rotation steps, each row followed by its count of steps:
The counts run from 0 to 316.
[-27  17 -20 -19   2 -23 -19  -8 -22  -1   3] -> 78
[-18   6  -1  -5 -23 -23  29   3  -8 -27 -17] -> 22
[-20  17   7 -20 -28 -17   2  -3 -22  -9 -21] -> 53
[-25  11   7 -19 -26 -22   8 -12 -16  -5 -25] -> 204
[-15  13   6 -22  -8 -16 -26  -9 -30 -17 -15] -> 88
[ -7  -7   8  -4  -1 -18  -5  -9 -16 -46 -18] -> 132
[-26  23 -27 -13 -11 -23  10  12 -15 -11   8] -> 222
[-16   6  -5  -6 -21 -23  30   4  -7 -27 -14] -> 23
[-27  20 -23 -18   1 -24 -15  -3 -20  -2   6] -> 76
[-16  -6 -21   4  12 -27  11  -6  -3 -37   4] -> 145
[ -7  -2   9 -11  -1 -15 -21 -12 -24 -37 -16] -> 282
[-36  11 -17 -15  -9 -29   5 -14  -9   9  -6] -> 40
[-16  -3 -22   3  17 -26   1  -5  -8 -38   8] -> 299
[-31  18 -16 -21  -6 -24 -13  -9 -21   6  -1] -> 232
[-29 -11  -2  -3   7 -31  -1 -29  -4 -13 -18] -> 159
[-12  12 -24  -7   9 -19  -9   7 -19 -37  12] -> 106
[-21  10 -22 -11  13 -22 -23  -8 -19 -16  10] -> 267
[-33  -7  -7  -4   5 -32   8 -28  -1  -5 -14] -> 4
[ -8  12 -20  -8   4 -16  -8  12 -21 -41   8] -> 104
[-31  -7   2  -7  -1 -31   6 -29  -5  -5 -21] -> 7
[ -6  13   5 -17 -11 -13 -16   3 -29 -34 -10] -> 94
[-28  13   3 -21 -20 -23  -1 -14 -19   2 -20] -> 48
[-37   5  -6 -13 -10 -31   7 -21  -7   7 -16] -> 196
[-24  -8 -21   1  21 -28  -5 -17  -5 -25   5] -> 304
[-21  -3  11  -8 -18 -24  16 -15  -8 -18 -29] -> 14
[-28  24 -27 -16  -6 -25   4   5 -16  -4   9] -> 225
[-23  -6 -23   3  15 -30   9 -11  -1 -31   5] -> 148
[-14  16   6 -22 -18 -14 -18  -3 -30 -15 -16] -> 243
[-14  23  -6 -17 -26 -16   9  14 -23 -24  -8] -> 60
[-20  14 -27 -11  10 -21 -15   1 -20 -23  14] -> 263
[-34   7  -4 -14 -11 -29   7 -20  -8   7 -18] -> 197
[-21   8 -12  -4 -19 -24  32   6  -7 -24  -9] -> 25
[-26 -10   4  -4   2 -29   1 -29  -5 -14 -22] -> 161
[-11  18 -22 -12   1 -17  -7  12 -22 -32  10] -> 258
[ -8  -8  11  -7   0 -17 -11 -14 -19 -42 -19] -> 130
[-25  -8 -17   0  22 -30  -6 -23  -5 -21   0] -> 306
[-26   5 -22   0  -6 -30  30   0   0 -19  -1] -> 183
[-14  23  -8 -16 -24 -17   9  14 -23 -24  -7] -> 61
[-23  -4  10  -8 -17 -26  12 -19  -7 -17 -28] -> 13
[-31  21 -23 -18  -5 -26  -6  -5 -18   3   5] -> 229
[-37  12 -14 -17 -10 -29   3 -14 -10  10  -8] -> 41
[-37   6 -13 -11  -6 -31  11 -20  -6   7 -11] -> 194
[-24  15   6 -21 -24 -20   0  -9 -21  -2 -22] -> 50
[-25 -10 -15  -1  20 -29  -7 -25  -6 -20  -3] -> 307
[-22  -1 -13  -8  19 -25 -24 -19 -16 -19   0] -> 117
[-30  13 -25  -7  -7 -29  22  -1  -4  -5   2] -> 33
[ -5  12  -4 -14  -8 -13 -11   9 -27 -42  -4] -> 98
[-21   4 -23  -7  19 -23 -19 -10 -16 -23  11] -> 113
[-21  -5 -23   2  21 -27  -2 -12  -3 -31   6] -> 302
[-27  -6   7  -8 -10 -28   8 -26  -6 -11 -26] -> 10
[-10  17   5 -20 -19 -12 -15   3 -32 -24 -13] -> 246
[-22  10 -16  -5 -15 -26  30   8  -6 -21  -4] -> 27
[-24  15  -8 -23  -1 -20 -28 -12 -25  -3  -5] -> 82
[-30  -8 -15   0  15 -31   2 -26  -1 -15  -5] -> 154
[-30  22 -27 -18  -5 -25  -2   1 -16   0   6] -> 227
[ -6  -7   6  -3  -1 -18  -2  -9 -16 -47 -17] -> 133
[-30   7   6 -16 -20 -26   6 -19 -14   1 -23] -> 201
[-29  17 -11 -22  -7 -22 -17 -11 -23   5  -5] -> 234
[-26 -12   3  -3   5 -30   2 -31  -4 -14 -20] -> 160
[-15  19  -4 -15 -28 -18  17  10 -17 -21 -12] -> 213
[-12  -1   9 -13   1 -17 -24 -16 -24 -31 -17] -> 280
[ -6  -6  -5   2   2 -18   8   0 -11 -51  -7] -> 138
[-15  -7   6  -7   7 -19 -21 -23 -18 -29 -16] -> 125
[ -7   0 -11   0   6 -18   2   3 -14 -49   1] -> 293
[-18  -8  12  -5 -12 -23  15 -18  -8 -26 -28] -> 168
[-23  23 -25 -13 -14 -23  13  13 -16 -12   7] -> 221
[-28   4 -24  -1  -4 -29  29  -1   0 -16   0] -> 184
[-18  -4 -23   2  18 -26   1  -7  -7 -36   8] -> 300
[-21   4 -15  -2 -11 -26  31   2  -2 -28  -6] -> 180
[-18   6 -25  -7  17 -22 -16  -6 -16 -27  13] -> 111
[-12  -7  11  -9   4 -18 -18 -20 -19 -33 -18] -> 127
[-21  15   7 -21 -26 -20   0  -5 -22  -8 -23] -> 52
[-23   9 -20 -12  15 -22 -25 -10 -20 -16   7] -> 268
[-21   2 -20  -6  19 -23 -22 -13 -16 -22   8] -> 114
[-15  -3   3  -3 -17 -22  26  -5  -6 -34 -22] -> 173
[-18  15 -27 -12   8 -19 -13   5 -19 -26  15] -> 262
[-24 -11  10  -5  -5 -26   6 -26  -7 -19 -26] -> 164
[-22  -7 -22   0  21 -28  -2 -14  -4 -28   6] -> 303
[-22   0 -17  -9  19 -24 -24 -18 -17 -20   3] -> 116
[-15  26 -19 -14 -17 -18  10  17 -19 -21   4] -> 65
[-25  16  -3 -23 -10 -20 -20 -12 -25   1 -12] -> 237
[-35   6  -2 -15 -14 -30   5 -20  -9   6 -20] -> 198
[-21  25 -26 -15  -8 -21   1  12 -19 -14   9] -> 69
[-10  -9  10  -7   3 -18 -15 -18 -19 -36 -20] -> 128
[ -3  13   0 -15  -9 -13 -14   6 -29 -39  -9] -> 96
[-34  -8 -10  -4   6 -32   7 -27  -1  -6 -13] -> 3
[-19  17   6 -21 -29 -16   3   0 -23 -12 -20] -> 54
[-32  13   0 -20 -16 -25  -1 -15 -16   7 -19] -> 46
[-21   2  -6 -15  11 -21 -30 -18 -22 -16  -4] -> 273
[ -8  14 -17  -7   3 -16  -8  11 -22 -41   7] -> 103
[-14  16 -26 -11   6 -19 -11   9 -22 -28  13] -> 260
[-34   5 -23  -4  -1 -32  19 -11  -2  -2  -2] -> 189
[-27  -8 -20   2  17 -32   5 -19   0 -23   1] -> 151
[-29 -10  -9  -2  12 -31   0 -29  -2 -14 -11] -> 156
[-17   1   7  -8 -23 -22  24  -7  -9 -24 -24] -> 18
[ -4  13  -9 -11  -4 -14  -8  11 -26 -43   0] -> 100
[-26 -10 -10  -2  17 -30  -8 -27  -6 -18  -7] -> 309
[-20   9 -14  -5 -17 -25  31   7  -6 -25  -7] -> 26
[-36   6 -21  -6  -3 -33  18 -13  -2   0  -3] -> 190
[-23 -13   2  -4  10 -28  -7 -30  -6 -20 -17] -> 313
[ -4  12  -7 -12  -7 -12 -10  11 -26 -43  -1] -> 99
[-24  -5  10  -8 -14 -27  13 -22  -8 -14 -28] -> 12
[-12  18 -24 -11   2 -17  -9  11 -21 -30  12] -> 259
[-15   9 -25  -5  13 -21 -11   3 -18 -32  14] -> 108
